Each path below is one point turned by a fixed rotation once a step. After each direction that follows a path, write how fast that rotation turns it, in degrees per step (0 if it stays still).
Each turn is a multiple of 5 degrees from 10 to 175, or 0.
Each row of a path follows its step; steps can be skipped.
Path 1:
step 0: [ 25  16 -11  33   9  -4  -7  20   6  -9  -1  -3  -1  28  -8   9   7 -25
  -2  12 -16  -4   6  -1   5  -6   6  13  10  -3 -12 -20  19  -2  -4  -2
 -37 -16 -21  17   1 -15  11 -16]
step 1: [ 21   2  -5  -8  11  20  11   2  -4 -11   1  11  19  26  38 -17  13 -28
   8  -5   9   2  25  -8 -11  17  16  -2  23  -7  12  -8  -9  -6  -6   2
 -20  -6 -15  24   3  -3   6 -10]
step 2: [ 26  14 -20  13  -4  -8 -25  23   7  -1   0  29   2  23  10 -21  14   0
 -21  11  15   8 -16 -23  -3   1   2 -17  10  16  10 -24  -7  15  -9  -2
 -12   6  -2  24  -2  -4  -5 -10]
step 3: [  0  24   2   0   4  14   2   1   7  -6  -3  29 -14   2  20 -14  -1  10
  23  -3  25   7  -5 -18 -27   8  -4   6  35   3  -6 -17  12  -4  -7  31
 -18  15   9  10 -18  -8   3 -19]
step 4: [ 12  42   7  11 -10 -21   3   8 -10  27   1   2 -18  38  -1  18   5  19
   1  -9  18  17 -10  -5 -17  16  -3 -15  12  12  -1  -9  -3  -1 -10  17
 -26  -5 -11   7  -5   9  -1   1]
step 5: [  2   6   3  -3  -6 -22   5 -17   9 -19  -1  -9 -27  15  26  -3   9 -13
  13 -20  10   6 -20  -6 -29   8   1   2  -2  -3 -32 -28 -14 -13  10  24
 -18 -17  -6  14   4  11   7  -4]
step 6: [ 13  -6   7  -4 -14 -10   0   8  18   4   4  20 -18  26  23  17  16  -4
  -2   3   6  24 -30  10 -16  16  29   2   2  20 -13   2  21 -10 -10 -19
 -17  -8 -17  -5  25   3  10  -3]
step 7: [-16  -9  -2   2   8  -5  -1  -3  -7  12  -5   9 -18  -1  22   5  18 -28
 -17 -16   3 -23 -22  -3 -15  13  22   9  35  -4 -16 -26  11   9 -13   6
  -3 -13 -13   6  22 -14 -11  -9]
step 8: [ 13  -5   6  16   6 -10   0  34   4  35  15  25   1  -2   7   3  13 -18
   9  13  -8 -13   3  10 -24   8   9   0   1   4  -6 -38  16 -21 -15  -7
 -17 -10 -19   2  -3  -7  11  -1]
step 9: [  5   7   7  13   8  -2 -11  14   7   6  16  -7   3   6   9   6  13 -25
   9   7  11   5   9  -4 -21  -6  11  31  47 -22   2 -22 -28   4  -5  -9
 -16  -3  -9  28   4  -3   2   8]
step 10: [ 21 -11   0  -9 -14  -5 -31  23  -2  20   7  15   8  16  28  11  20 -16
   7  -3   7  16  11 -11 -25  10  -4 -11   7   8   9 -14  -4  10  31  -3
 -20   1   0  17 -21 -17   0  -1]
step 11: [ 11  16  20  -1  23   4 -21   2   6   1   4  26   2   6  18  15   6   9
   1   4  28  13 -19 -13   0 -13  19  10   8  -9 -12 -27  -3  31  14  22
  -6   6   2  23  -1 -13  16  -9]
Speeds:
[ -9  -8   0   4  -1  -3   0   1  -4  -4   1  -4  -9  -1   2   2   6   2
   1   5  -1  -6  -2   1  -4   3   6  -4   0  -3  -8   6   4   0  -5  -4
   4  -2 -12  -1  -8   4   1   6] -> 40
[ 0 -1 -1 -2  2  4  2 -6 -2 -8  0  3 -1  3  4  6 -3 -7 -4 -2 -8 -3  4  1
  5 -3  4 -2 -8  0 -3 -3  8  3 -5 -2 -5 -5 -4 -3 16  3  1 -6] -> 55
[ -1  -2  -1   3   4  -2   8  -2   8  -2  -4  -6  -1   7   4   4  -1   0
   3   2   4  -7  -8  10  -2  -1   1   0  -3   0  10  -5   2  -4   0  -4
   2  -5   2  -2   0 -11  -8   0] -> 45
[ 6  1 -8  1  4 -6 -1  1 -1 -1 -2 -2 10 -4  2  4  6 -2  2  2 -8  0  3 -2
 -6  7  3  6 -4 -9  3 -1  4  4 -9 -4  2 11  2  4 -2 -2 -5 -1] -> 45
Path 2:
step 0: [  4   3  17 -23  24   1  -6  22  20   3   3 -11 -17  36  -3 -39   4   3
  -2  10 -27  28  -8   9  25  -5 -14 -10  11  -9  10 -10 -21  -3  29   1
 -19  -7   7 -19  -5   8  -1   5]
step 1: [  6 -12   9   1  -3  24   1  32  21   0   8   0 -30  19 -40 -21  34   3
  -5   9   5   4 -18 -34   7   5   6   3  -4  -5   2  15   2  -2   0 -21
   0  -3  16  25   6  14   3  25]
step 2: [-13  18  22 -21  29  -3  -4 -10   9   6  -5  -9   2  13  -9 -32  25  15
   4 -18   9   6 -21 -11  10 -11  18   4  23  -6  -4  -9  -7 -12 -43  -1
 -19  -3   0  35  -6   0 -14  -8]
step 3: [  8 -22   3 -14  -4   8  10 -17  29  15   7   4  -4  19  14  -4  -5  22
   7  -9 -11   1 -27   1  12 -37  15 -23  13 -26   6  16  -8 -18  -8   4
   0  17 -10  10  -9  31   4  33]
step 4: [  2   1   0  -5  17   0  24 -20   7  -1  32   0 -34  20  -1 -12  -1  44
 -21  -1 -36  -2 -11   1  25   4 -20  11   9 -13 -22  -3 -15  15  -8 -13
  -6  -6  18   3  -6  -5   1  15]
step 5: [  8   0  24 -13  -5 -15 -15  27  22 -14  -1 -20 -21  19   4  -9  10  23
  -9   8 -18  21 -30 -15  25 -15  -1   8  -3  12  -4   1 -15 -24  -1 -10
 -14 -21  -2 -19  34  11  -3   6]
step 6: [  4 -20  44  -9   9  -4  -1  15  13 -21   6  -7  -6   6 -37 -38  10   8
   1   5  14   5 -22   1  12  -4  24   5  15 -15 -11 -13   8  18   7 -15
  13 -11   0  11 -13  17   2  24]
step 7: [-10  14  26 -23  25   6  16  -3  12  12 -14 -11  -6   9  16 -16  21  -5
 -19  -4 -14   0  -4  -6  17 -11  23  16   1 -15  24   6   3 -17  -5 -16
 -21   4   4  36  -6  -3 -11  42]
step 8: [-16 -10   4 -12  -9   6  12  -6  18  13  -7   7  -3  27  -9 -18 -18  17
   9  -3 -22  29 -17   0  13 -12 -28 -13  20 -11   2   0  -6  -9 -13  12
 -14 -11  17  41   2  31  16  18]
step 9: [ 16   4   9   5  15   1  10   8  34  13  38  10 -22   5   5  -7  -8  37
 -17 -13 -20   2 -22 -24  -2 -11   0  10  16   5  -6  16  21   3 -23 -27
   7 -10   9  10  15  14 -16   0]
step 10: [-10 -13  29  15  -4 -10   0 -12  22 -21 -11 -10   9  13  -4 -17  20  46
   5  -6 -26  13 -29  13  18 -14   5   8  11   9   2 -16 -15  -6  -9 -21
 -10 -16 -20 -14   1  -4 -26   9]
step 11: [ 18 -16  14 -15   8  10  16   9  24 -10   5  -7 -21   7   3 -38  -3 -14
 -14   1 -21   6  -6   2  32 -13   8   7  -5 -18 -10 -23   3   1  18 -11
  15 -11 -41  13   4  13   7  29]
Speeds:
[  5  -4   3   3  -1  -4   3   7   5  -4   2   2   3  -3  -1  -1  10  -2
   1   0   5   3  -4  -8  -5  -1 -13  -1   3   5  -1   3   1   0  -4  -9
  -4  -8   3  -8  -4  -3   1  -4] -> 85
[ -3  -5 -10  10   8  -2   7  -4   2   5  -2   6   3   1  -3  -3   4  -4
  -2  -3  -3  -2   0   1   0  -7   5  -3   5   7   4   3  -4  -5  -6   0
   2   1   8   6   3   7   1  -7] -> 60
[  0  -1   3  -2   0   0  -3  -5  -1   8 -11   5   1   7   2  -7  -2  -3
   1  -4   6   1   0  -6  -1  13   1  -2  -2  -1  -1   6   9  -7  -6  -2
   1   2   3   3  -6  -2   6   2] -> 65
[ -1   1   5   6  -2   3  -1   0   6  -3  -4   3  -7   4   1  -3  -4   4
 -11   2  -5   6   1   4  -5   6   5  -2  -3   5  -4   1  -8  -2   5  -4
   8  -1   0 -10  -1   0  -2  -8] -> 70
Path 3:
step 0: [ -3  17  22  -2 -11   2   4 -11   4   9  23 -24  -1  18 -10 -34  -1 -21
   8  23 -11  12  26  -7   4 -12 -13   8  16  -1 -17   1  32  -3  19   6
 -15   9 -12  14 -12   2   2  19]
step 1: [  9  11  21   5   8  -2 -21 -18   2 -12  19 -12   6   9 -10 -11   1   4
   0  33   3  17   0 -18 -11 -10  10   0   4   9  -3   2 -25 -18  25  -9
 -17  29 -15   8 -16 -30  -7  23]
step 2: [-10  -8  -5   9  -1   5 -15  23 -13 -10  14 -21  17 -11   9   8 -23 -34
 -13   7  23  22  -2 -10   3  -3  11 -14 -12  12 -13  -1 -21 -23   9 -10
   0  24 -10   1 -22  -7 -23  -6]
step 3: [-15  17   4  22 -15  14   0  21 -12 -10  19 -32   9   9   4 -17 -40 -14
 -12  -1   8  10  10  -9  16 -11   7   4   1  -1 -33  -2  27   1   2  -2
  15   7   9  10   1   6   1   9]
step 4: [ -1  32  19  16  -6  14  -7   1  -2 -22  22 -18  13  26 -13   0  -3  30
  -7  24  -3  21   3  12  -6   3  -2  -1 -10   2 -25  -7   7  -4  15  -8
   2  -3   3  13  17 -27  10  22]
step 5: [ -5   4   1  -7   9   5  -3  12 -12 -14   5 -12   5   8  -1   6  -1   1
  -8  22   8  33  -2  24  -4  18 -25 -21  -9  13  -9 -23 -24 -12  14 -32
   3   1 -29  11   0 -15 -25  -5]
step 6: [-17   2  -8   9  13  -7  -4  21  -6  -5 -11 -14  -1  11   3 -27 -39 -13
  -5  -1 -14  12   6 -18  18  -3 -17  -6   5  12 -21 -29  -9   2  11 -36
  13  -8 -11   8  -4  19 -12 -11]
step 7: [-11   9   9  20   2  -3 -27   8  14 -21   3  -3   7  28 -11   9 -12   8
  -6   2 -38  18   7 -22  -2 -10   3   2  -1  10 -32 -25   2   4  17  -6
   1 -20  22   0  -6  12  18  10]
step 8: [ -3  -6  12  -2  -2  -7 -17  16  11  -6  11  -9   4  14   7  40  26  -3
 -12  12 -10  38  16  22 -19   9  -5  -8  16  12 -19 -27  -5  12   9  -2
  -1  -3   3  19 -10  -2 -13  17]
step 9: [ -3 -10   4  -2  14 -22   6  28   3  35  -3 -24  -3  -6   8  -9 -14 -12
   5  25  -9  26   9  10   0  -9 -13   1  28  11  -8 -15  -1  15  -1 -22
   1   0  -1  31 -12 -11 -20   0]
step 10: [ -3  13  21  15   3 -27  -5   9  -5  15   2 -13  -3   7 -11 -13 -22  -5
  18  23 -36  20 -15 -22   1 -21   5   5  -2  -5 -19 -13   4  -1   9  -3
 -19  -8   4   1 -28 -12  10 -23]
step 11: [ 15  13  25   6 -14 -14 -10   9  -1  -4  14 -12   9  24   0  12  24 -21
  -5   2  -9  12   3 -13 -13  12  22  -9 -10  -4 -25 -28   1  -5  22  20
 -18   6 -16   6 -31   1  -9  -7]
Speeds:
[ 2 -2 -8  2  3 -6 -2  2 -1 -1  2 -5 -5 -3  0  3  1  7  6  6  1 -5 -7 -8
  1 -6 -6  7 -4  5  5 -7  3 -5  2 -4  2  6 -9 -6 -4  1 -5 -5] -> 85
[ -6  -6  -3   4   0  -4   4   1   1   4   6   4  -5  -1   6  -2  -5   2
   4   0  -3   2   0  -7  12   4  -7  -6  -3  -3 -11   3  -4  -5  -6   8
   0   0   4  -4   0  -2  -2  -2] -> 100
[ 1 -2  6  1  1  0 -2  1  1  0 -7  4  3  2  3 -9 -9 13 10  2 -1 -6  0 -1
  5 -6  7  5  0  3  0  1 -1  0 -1  0  1 -5  1  6 -2 -3  1 12] -> 120
[ 5  2 -6  9  2 -6  3  6 12  5  2 -4  7  0 -5 -4  4  0 -3 -1  0 -8  1 -6
 -1  4  1  0  1  1  0  0 -9 -3 -1 -3  2  3  2  7  9 -4  6  0] -> 135
[ -4  -7  -3   3   1   5   1   4   1   0   1  -3   3   6  -1  -1  -4  10
  -4  -3   4   4 -10   1  -2   6  -6  -5   2  -7   3  -5  -1   2   0  -6
  -5  -6  -4  -5   4  10   5   7] -> 35
Path 4:
step 0: [ 24   2  13  21 -12  29   1   2 -15   4  10   4   0 -29  -6 -23 -14   2
   4  24  -6  18  26 -11  14  -8   5  -6  19  -1  14   7 -13  21 -30  20
   4 -20   3  18 -23   8 -10   0]
step 1: [ -3 -11   2  -8   9  -4 -27   3 -15 -21  -2  12  16  16   3  13 -14 -11
  13 -27  13  22  25   4   9  26   3   9  10 -18   2   9  13   3  -3  -8
  36  17  -2 -31 -20   3  16  23]
step 2: [  9 -24   0  18   5 -33 -17   3  -4   5  -4  -5  -1   0 -26 -27   6   4
 -17  -5  26   6 -27   3   8 -21  21   1 -14   9 -22  -1  30  -8 -16   2
   0  19  -1  27  -7   2  15  -9]
step 3: [  3  46 -18  11 -12  29   1 -16   7  -9   8   8  -1  -4  -6   5  14 -10
   5  -1  -6  31  14   5  34 -16   4 -21   1  -8  -8  -4  -6 -21 -17 -18
  -9  10   8  20   7  16 -23   9]
step 4: [-10   2   7  -2   4  28 -12  -5 -37  -6   4 -17  12 -34  11 -19   2  -3
  15   7  20   2  21   1   4   8  -5   0   8  23  -7  -8  19  -8  35   4
  33  -4  -1 -13 -20 -10   5 -11]
step 5: [ 38 -13  17  -5   7  12  11   3   2  -1 -24 -21   0  24  -8  20  -5  21
 -18 -30   8   0 -14  22   1   3   3  -8 -21  -1   6  28  26  -7   2  -6
  12  25  -2   3 -22   5 -12  -3]
step 6: [ -3  16 -23   6  10 -27  12 -20 -10  -7  -2  -7  17   4   3   6   2 -18
  11  -4  -6 -26  -4  12  23 -29  -7 -16  -8 -16 -34 -13 -11 -28   4  -1
 -10  15   1   9  10  10  15 -30]
step 7: [  4   8   4 -21 -16  43   3  19   0   6   2  -8  -7 -40   7 -10  -8   6
  -7  11  -8 -15 -10   3  33  20 -10  -4  10  28 -11  -6 -13 -10  12  17
 -17   3  22  17   1  12  -7  11]
step 8: [ -8  -3  33  -1  15  -3  26   8   2  -8   8 -15  -4  20   1  15  -1 -11
   8 -16   8 -12  22  21   1  -3 -35  -3   2   2  16  18  -6   6  25  14
  45   0  -5  -3   2   3  -8  21]
step 9: [  0 -10   7   7  10 -28  14 -15   1  -8 -29 -22  -1  -2   2  -2 -30   4
 -10  15   7 -37 -27 -29   3   5   1 -16  -1 -28 -17  14   5   0  -6   4
 -16  14  -7   9 -19 -10  18   9]
step 10: [-14  17  -6  -3   8  22   3  13  31   6 -27   8  10  14  -7   7   8 -33
  -4 -21 -20  -3 -13   0  25   4   2  19  13   4 -11 -16 -17 -16  -3  -5
 -15 -14  14  23  25   3  18  16]
step 11: [-35  -8  14  10 -16  -5   5 -15   3  13   4  -5  -6 -12  -4  -8  -3  14
 -14  21   0  -1  26 -29  -2 -13  -8   7  16  26  14  -4 -11 -11  27  33
  26   9  10   7  21 -10 -18  12]
Speeds:
[  5   1  -5  -5   3   5   6  -4  -2   8   4   5  -2  -3   0   3  -1   5
  -5  -6  -4   4  -1  -3   1  -4  -3  -1  -2   2  -7  -2   5   1  12  -8
   0   0  -6  -3  -1  -3  -7 -12] -> 40
[  0  -4  -5   1   1   5  -4  -5  -5  -4   9   0   2  -4  -6   1   4   3
  -6   0   9   5   6  10   4  -2   3   4  -1  -1  -2  -3   1   3 -12  -5
   1   2  -1  -3  -9   4   2  -3] -> 20
[ -2  -1  -4  -1  -1  -7  -1  -1  -7   7  -8   1   7  10 -10   3  -1  -1
  -1   2   9  -1 -10  -2   1   4  -4  -6  -7   0   3   3   1   3   1  -1
   1  -2  -5  -5  -4   8   0   1] -> 100
[  6  -9  -3   0   2  -3   0   2   3  -5  -4  -1  -5   1  -5   3  -6   2
   4  -1   0  -6  -1   3 -11  -9  -3  -2  -1  -6  -3  -5  11  -1   0  -9
  -1   5   2  -1   1   1   5   7] -> 100
[-13  -1   5  -5   2   4   4  -3   6   5  -6   0  -1  -4  -3  10   1   4
  -9  -2   5 -11  -1   2  -5  -3  -3   0   7  -1   0  -1 -11   2  -1  -2
  -2  -1  -2   0   0  -4   3   0] -> 20
[-8  3 -6 -5 12 -5 -7  2 -2 -1  2 -1  4  1  0  9  6 -3  7  5 -2  2  5  2
  0 -1 -8  7  3 -7  1  4  2 -2  2 -1  6  3 -2  4  7  1 -3 -3] -> 155
[  0  -8  -3  -1   3   4 -11   0   8  -7  -1   1   4  -2  -5   5  -8   0
   2   1   2   3   1   7   5   1   6  -2  -5   8   3  -1  -5   1  12   3
  -1  -5  -3  -3   3  -5   1   3] -> 115
[ -6   1   4  -1  -1  -6  -3  -5   1  -1  -1  -3  -2   1   3  -2  -7   4
   0 -13   5   4  -2   5  -5   1  -7  12  -1   9   0  -4   5   4  -1   6
  -1   3   5   1   1   4  -9   1] -> 115
Path 5:
step 0: [ 24  10 -17 -22  17   4   9 -14   7   8 -11   1   5 -15 -23   7  13 -11
 -29  -6  23   2  -7  -8  -6   3   0 -27   9  13 -22 -17 -11   2 -16  -1
  -8  11  13 -20   2 -31 -10  20]
step 1: [  0 -24   3  -2  10 -18  -6  -8 -29  -8 -18  17 -11 -27  -1 -23   5 -12
  -4  10  -1   0   0  -8 -25  -5  29 -27  17 -14  12  15  -2  -9  24  10
  -1   1  11 -19  -8 -11  -9 -23]
step 2: [-12 -12 -21   0  12 -30 -12   4  -3  23  35   8   2 -11  17  -7  10 -15
  -2  13  -4  -2   1   6  -9  18  10  -6  -9   7  -5  20  10 -21 -34  -5
   6 -28  -9 -19  24   8  -6   9]
step 3: [  9  16 -10  17  22 -17   2 -23 -15   8  -9  11  12  31   1   3  -6 -28
 -17   9  17  -1  -6  -4  -9   7   0   1   7  14  11   8  -6  20 -22   9
 -22  32 -16  13  19 -14 -16   4]
step 4: [ -8 -10  17  -1   3  -7 -20  -1  12   6  -9   3  -7  12  -3 -14  -5  -8
  -5 -25  28  -4 -24   3   8  16  20 -15   7  20 -13  12  14  -8  29   4
  11  -4  21  -3  11 -32 -31 -15]
step 5: [ 21  -2 -36   8 -15 -29  -5   2   3 -16   6 -30   1  -1 -18   3  -9 -24
   4 -12   1  -1   9  15  -5   1  26 -18  16  -3   7   5 -13 -24 -17 -16
  15  -3   6 -30   6  -1  -6  -4]
step 6: [ 13  31 -27 -14  34  -3   4   0  -4 -14  -2  19 -13  -1   5  -4  19   4
  -8  14  29  -6   7 -13 -23   8  18 -14  20 -21 -25  -2  11   6 -14   3
 -12  -1   2  -1  20   5  -8   3]
step 7: [-20  -7  14   8  23 -16 -11 -17 -16   0  -4 -17 -16  -6   4 -15 -13 -20
 -14   1  13 -17  -4 -33  -7  -9 -10 -30 -14   1  -2  41  -5   0   6  22
  10  -9   3  -6   2   7 -17   2]
step 8: [  4 -25 -13  10  29  -9  17 -10  11  14  15 -20   5 -20 -12 -11   4 -36
  -9   2  -5   1 -14  17   9  20  13  -3  -4   0   5   5  13  -8 -14 -12
  11   3   3   5  26 -35   0  24]
step 9: [-13   7 -19  29   4 -14  -3   9  -6  -1 -15  28  14  12  -7 -24  13 -15
  16 -10  18 -31   5   5 -17   0  12 -12  19 -12  13 -11   5   1 -16   7
  -1  21  -2   5   3 -26  -4 -26]
step 10: [ -9   9  13   9  -8 -19  -6   1  25  10  23  -8 -22  15  11 -10  -9  -2
  10  -8  17  10 -21   0   2 -10  19 -27  10  -9 -24  17   4  -7 -24   8
  -9 -23   3  -1   9   8 -33 -19]
step 11: [  8  25 -27   2  20  -7   4   3 -11 -13  26 -30 -12  -6  -9  15  -6 -22
 -16 -13  25   9   4   3  14 -22  16 -19   4  16  24  13 -10   4   1   0
 -11  20   7  -1  17  -6   4  15]
Speeds:
[ 4 -1  7  1 -1  3 -5  2  2  1  4  1  4 -1 -1 -7 -1 -1  3 10 -2 -7 -5 -6
  5 -3 -3 -3  7  2 -4  9  6  0  9 -2 -2  0  2 -2 -7  4 -7 -9] -> 125
[ -2   8   1   9   0  -3  -2  -1  -2  -1  -3   0   0  -8 -10  -5   2   9
   3   5  -5   6  -1  -4  -2   0   7   9   4   6   3   0   5  -6  -5  -2
  10   0   2  -2   1  -2   3  -1] -> 100
[  2   5  -2  -9   6  -8   9   2   0   0  -2   1  -6  -8  -4  -6   0   2
  -1   6  -1  -4  -2   0  -1  -1  -3  -2  -2   0   5  -2  -3   4   9   7
  -3  -7  -3 -11   3   7   4   5] -> 65
[ 9 -3 -7  4  5  6  3  0 -7 -1  1  4  1  2  2  0  2  6  0  2  3  8  2  2
  2 -7 -3  0 10 -4  3  1  5  6  9  2  2  3 -6  0  9 -9  3 -1] -> 135
[ -5  -1   1   0   1  -4  -3   2  -3   4  -5   1   1   0  10  -3 -10  10
   2  -8  -6  -2  -3   5  -3  -2  -2  -8   8   2  -4   5  -3  -2   2   3
   8  -6   2   5  -1   1   1   5] -> 130
